In the rows, zero is written as 128.
Each named move below is a turn or a mirror, shown by a few rows before and after it. Which moves, in which order, take the first row of each later pair to the second? The first pair is answered.
z742 (before |-> after):
[147 127 138 135  93 111 132 117 118 148 140 150 113 141 114 142 128] |-> [138 100 126 131 116 111 116 122 140 109 129 154 116 129 122 134 111]
[104 125 135 119 115 126 122 120 128 128 129 132 108 123 111 129 123] |-> [105 128 138 119 105 127 125 120 123 132 135 132 111 128 108 124 129]
[125 125 142 143 133 116  91 136 106 149 132 172 126 102 128 130 132] |-> [117 121 143 146 140 114  90 135 107 149 130 166 124 102 127 128 135]
[143 103 141 115 116 129 140 119 151 117 132 149 119 143 128 115 105] |-> [149 121 150 120 108 131 152 120 136 139 142 138 123 155 127 120 120]
z27 (before |-> after):
[167 143 127 130 100  67 176 108 117 168 152 178 111 150 115 106 132] |-> [173 171 115 113 124  82 174 131 126 191 148 158 127 131 135  93 142]
[ 81 130  97 126 107 113 122 110 114 117 118 193 150 124  97 138  99] |-> [127 119 192 131 124 137 180 114 114 171 131 105 114 113 100 144 143]
[159 107 106 108 153  70  98  81 153  85 116 177 157 140 138 115  97] |-> [204 100 186 113 169 101 149  84 144 123 126  97 121 136 133 113 126]
z99 (before |-> after):
[135 129 101 102 124 118 112 150 177 120 118 130  93  86 120  97 100] |-> [127 128 106 104 133 125 107 148 182 111 111 115 100  87 130  99 100]
[ 93  92 144 118  98 138 123 150 155 117 148  70  75 102  88 119 106] |-> [ 80 102 144 112 108 145 112 149 148 122 145  61  82 111  87 125 107]
[ 71 108 120 138  85 106 105  95 115  93 123 156 116 138 101 141  94] |-> [ 78  99 123 132  82 106 112  97 124  87 126 150 105 136  94 142  94]
[173  93 122 152 107 108 130 127 132  64 145 170 142 109 124 125 115] |-> [164  77 132 154 127 125 119 133 143  53 128 149 153 108 130 122 113]
z658 (before |-> after):
[182 100 118 131 174 117 136 159 161  98 114 120 148 102 152 122 122] |-> [181  81 145 128 172 128 145 136 147  95 117 104 139 113 147 132 123]
[182 124 116 128 138 122 134 140 158 155 148  98 107 100 118 116  86] |-> [175 105 154 141 136 127 143 123 135 150 149  88 109 120 124 131  94]
[ 89 151 174 142 115 158 143 105  84 181 123 109 164 157 121 140 187] |-> [ 93 201  87 117 105 148 114 147 122 186 118 147 163 112 125  97 156]
[ 70  87 151 101 105 139 116 117 141  82 133 117  80 111 106 141 102] |-> [ 74 104 124  92 108 130 111 127 152  84 130 120  85 102  98 126  99]
z655 (before |-> after):
[104 156 153 115 113 158 151 136 111 184 128  71  96 131 110 117 151] |-> [ 88 152  59 110 145 139  78 149 141 113  92 152 155 122 127 109 105]
[ 66 125 167 132 120 168 108  95  73 147 122 122 144 168 115 150 150] |-> [ 86 116 122 144 157 154  80  98  93 109 106 148 191 160 140 145 133]
[153 146 136 122 114 138 153 119 119 168 141 117  98 109 118 125 127] |-> [124 152  82 121 119 130 115 127 135 126 125 161 121 109 124 116 104]
Now pairs of rows:
Each pair is 2 to 3 moves apart.
[ 57 166  52  89 159 165  89 131 118 163  97 134 135 104 118 112 129] |-> [ 92 194  48 102 107 136 117 125 107 195 137 159 114 108 111 108 138] : z742 z99
[ 74 152  56 117 131 135  86 146 133  96 116 177 148 108 124 129  92] |-> [ 99 147  55 120 105 109 102 151 136  87 133 200 129 102 117 128  86] : z99 z99
[142 124 186 131 104 135 173 121 107 162 149  95 102 136 112 139 156] |-> [ 80 159 117 135 145 156 122 118  88 143 112 134 188 158 152 144 151] : z27 z658 z27
[189 103 187 155 136 121 151 120 116 114 146 122 125 142 141 144 130] |-> [180 110 142 136  88 101 148 128 139 110 157 151  82 116 108 126 103] : z658 z27 z655
[ 88 119 114 119  98 128 100 134 140 103 118  92  91 113 108 159 130] |-> [126 130 141 122 130 137 119 147 139 119 118  53 108 108 126 155 159] : z27 z655 z655
[121  87 174 114  90 115 121 148 137  94 149 114  43 131  85 119 113] |-> [114  90 118 126 106  94  83 143 140  51 137 172  83 138 104 120  89] : z27 z655 z27
[ 74 189  92 123 122 133 105 141  98 170 109 153 159 157 141 135 143] |-> [ 71 146 158 142 116 135 121 116  81 165 122 132 156 179 140 159 154] : z658 z27
[150 203 133 106 112 149 149 167 120 211 122  80 125 111 114  97 156] |-> [189  52 178 137 142 110 119 128 158  69 106  80 123 127 118 128  97] : z742 z27 z655
[116 102 184 132 141 130 140 109 106 142 132 109 134 155 125 150 145] |-> [160 136 115 110 163 124 117 157 159 130 113 111 134  99 135 110 120] : z658 z655 z742
[117 130 101 108 175 140 109 156 165 119  98 112 135  86 145 111 118] |-> [132 172  95 122  83 108 151 139 132 162 143 164 106 101 117 117 126] : z27 z742 z658
[ 69 148 105 114 149 149  95 135 127 109 103 123 150 104 136 122 111] |-> [117 102 167 120  98 130 144 121 136 110 135  95  80 106  96 126 113] : z27 z658 z27
[167 147 180 123 174 155 153 136  97 203 129  37 110 111 159 121 154] |-> [147  33 182 127 176 132 110 106 130  92 111  52  97 110 147 137  89] : z742 z27 z27
[192 124 144 150 123 102 156 133 146 112 135 135 137 126 124 115 119] |-> [168 102 158 152 121 104 144 110 129  89 134 156 146 140 126 127 104] : z655 z655 z658
[107 121  97 120 179 143  98 133 146 101 106 152 183 148 141 130 107] |-> [ 95 106 184 122 150 161 146 108 107 145 133  92 144 165 120 150 140] : z658 z655
[128 116 142 128 171 177 108 136 132 111  86 105 153 142 160 131 111] |-> [131 106 162 132 167 179 114 132 134 109 102  97 143 155 157 139 115] : z27 z27
